0: 576,410,584,537,417,498,835,500,409,433,505,346
1: 500,468,457,542,491,480,498,492,510,499,562,474
2: 464,457,488,598,501,514,513,482,510,510,602,522
3: 537,487,507,516,451,507,458,511,538,514,537,492
4: 160,163,600,0,659,582,748,235,0,746,0,863
5: 484,545,454,462,476,494,506,526,519,514,562,477
6: 514,475,489,506,454,487,585,475,484,489,564,429
7: 482,453,464,546,494,501,508,496,528,540,505,420
8: 552,387,547,617,509,543,512,514,482,367,564,384
9: 426,474,432,473,538,501,464,520,547,491,570,471
10: 592,551,374,475,448,455,571,575,558,550,615,478
11: 526,495,459,519,432,491,483,497,544,444,471,462
12: 498,528,448,520,462,510,530,504,512,475,593,464
13: 527,509,442,443,473,449,465,494,523,507,585,478
14: 443,446,472,543,480,494,523,494,530,438,497,465
15: 396,586,647,591,696,392,293,488,706,546,504,458
16: 403,525,553,590,624,416,392,499,631,585,503,480
17: 499,448,497,585,502,511,517,474,509,419,566,428
18: 516,531,497,494,434,470,466,514,543,503,547,491
19: 459,503,462,480,490,500,511,490,582,585,470,514
20: 516,495,444,546,469,508,511,525,490,471,568,473
21: 577,422,444,554,397,643,580,560,545,499,449,496
22: 506,496,477,520,480,505,489,475,515,504,533,478
23: 558,485,467,528,469,526,518,511,571,486,563,516
24: 485,509,490,568,440,505,499,507,555,491,562,518
25: 488,510,493,497,482,509,482,499,550,467,564,494
26: 612,626,255,32,452,293,448,545,546,674,639,487
27: 541,275,595,664,599,589,467,519,430,273,518,489
28: 441,583,264,404,470,390,600,482,144,671,142,653
29: 477,537,648,437,575,479,246,462,501,459,477,536
30: 543,326,553,615,562,587,545,472,435,319,516,412
31: 512,444,506,516,450,522,494,525,538,501,561,519
32: 478,522,483,416,463,446,420,458,518,480,592,451
33: 504,555,474,511,475,459,494,496,503,479,552,481
34: 634,726,164,0,402,209,468,533,598,741,725,507
35: 521,475,479,484,539,534,479,507,541,483,558,491
36: 436,460,457,477,542,494,458,510,554,475,548,469
37: 510,425,480,538,511,511,500,553,500,459,544,449
38: 535,507,556,525,556,505,436,474,519,515,550,505
39: 617,910,999,59,999,734,0,0,999,1,453,572
40: 547,565,411,493,487,464,525,500,489,487,600,463
41: 465,522,466,528,473,510,478,557,536,521,568,459
42: 432,550,544,433,489,503,377,417,503,531,433,528
43: 517,424,600,526,433,447,715,455,411,454,496,486
44: 596,264,545,644,571,573,539,539,428,358,583,370
45: 458,433,575,533,497,473,535,475,440,531,427,637

888,685,851,779,479,560,933,888,535,261,406,506 : 0 43 21 8 30
913,655,793,747,497,517,884,835,587,272,373,500 : 0 43 21 8 30
468,674,154,419,598,218,546,509,32,589,308,748 : 28 45 40 33 5
485,565,258,502,552,328,531,478,204,566,344,651 : 28 45 40 33 1
462,490,673,532,511,745,565,560,423,569,359,581 : 45 21 31 38 19
487,503,571,445,520,502,351,442,500,531,496,526 : 42 38 29 3 32
526,431,474,549,527,515,507,536,487,438,579,450 : 37 17 20 1 35
514,470,499,508,513,500,564,479,502,462,563,441 : 6 1 17 22 12
427,560,576,559,609,435,368,499,650,533,509,476 : 16 15 38 36 25
463,505,676,438,553,464,252,390,450,487,386,587 : 29 42 38 45 32
930,614,815,741,493,525,914,850,501,199,411,586 : 0 43 8 21 30
514,535,692,447,622,538,80,401,513,469,417,541 : 29 42 15 38 16
511,588,690,391,621,524,88,353,511,441,405,569 : 29 42 15 38 32
570,414,438,597,463,627,673,514,473,507,450,472 : 21 6 7 20 37
496,485,485,502,491,515,487,499,528,508,541,455 : 22 25 1 35 3
477,607,158,476,583,248,533,470,38,603,229,754 : 28 45 40 42 33
477,457,462,548,484,493,494,488,530,517,515,438 : 7 1 22 14 37
424,528,470,456,439,500,522,473,515,559,420,502 : 19 22 5 42 7
473,568,705,383,554,486,109,365,491,475,452,522 : 29 42 38 15 32
543,346,509,601,553,538,531,531,460,414,565,411 : 8 44 30 37 17
432,499,474,529,436,513,469,496,518,534,579,469 : 41 22 24 1 25
535,448,434,584,419,662,602,526,532,535,509,535 : 21 23 31 24 20
513,496,493,505,499,502,462,433,521,493,543,469 : 22 25 1 3 35
525,453,519,531,450,492,667,512,480,464,503,374 : 6 43 17 14 7
490,504,477,523,465,518,490,499,498,526,540,475 : 22 1 3 41 20
583,536,303,437,448,539,560,586,537,514,669,481 : 10 40 12 5 13
433,539,528,596,621,369,342,480,580,544,577,510 : 16 15 38 36 9
498,567,476,525,487,441,502,487,498,467,558,491 : 33 12 40 22 18
628,512,280,415,493,498,538,582,557,529,679,482 : 10 40 13 5 12
538,460,500,512,472,498,670,445,479,459,510,396 : 6 43 17 14 7
478,516,459,533,513,468,495,456,480,552,488,500 : 22 1 33 7 19
531,487,465,562,445,570,533,510,573,526,509,480 : 23 24 22 3 31
455,630,583,607,669,417,268,443,684,585,450,500 : 15 16 29 38 42
142,276,700,0,769,460,596,168,0,763,0,970 : 4 28 45 42 29
482,492,504,474,472,533,482,478,568,450,572,495 : 25 35 22 31 3
481,506,476,518,444,537,483,496,490,530,542,492 : 22 3 41 1 20
500,527,611,455,567,529,228,454,512,497,451,527 : 29 42 38 3 32
504,479,519,539,479,475,584,502,497,487,519,406 : 6 7 17 1 14
598,550,299,447,502,425,583,572,510,575,564,467 : 10 40 13 5 12
439,368,632,525,500,495,590,484,373,526,321,665 : 45 43 14 42 31
639,756,597,444,770,264,218,294,256,493,249,754 : 29 42 45 38 28
491,501,477,500,492,511,451,480,569,481,535,497 : 25 22 35 3 18
533,390,432,653,327,717,655,507,562,528,438,511 : 21 23 31 24 7
533,530,415,419,466,407,459,491,515,536,596,471 : 13 32 40 5 33
478,524,481,527,506,521,480,572,568,520,554,452 : 41 25 5 35 3
601,415,373,637,447,713,643,553,499,545,414,548 : 21 23 20 7 31
523,450,472,577,453,563,568,519,513,521,475,454 : 7 21 22 20 37
547,518,367,450,450,514,540,559,546,509,638,466 : 10 40 12 5 13
579,441,441,583,435,642,567,538,518,502,461,532 : 21 23 31 20 11
461,440,562,502,481,495,553,496,409,500,415,616 : 45 14 31 22 43
619,519,341,443,444,528,559,576,476,510,605,490 : 10 40 20 12 5
343,567,437,267,244,657,662,480,407,852,0,422 : 28 19 42 21 45
966,641,852,766,503,471,918,849,602,303,419,536 : 0 43 21 8 23
526,680,169,379,539,238,513,560,23,592,212,751 : 28 45 40 42 33
485,523,460,489,477,483,507,521,544,545,538,486 : 5 41 22 18 33
431,432,631,560,517,445,570,432,412,550,336,641 : 45 43 42 19 14
537,465,444,590,459,494,516,562,490,504,554,513 : 20 1 31 24 23
525,463,497,534,452,517,514,522,529,514,560,520 : 31 23 3 24 22
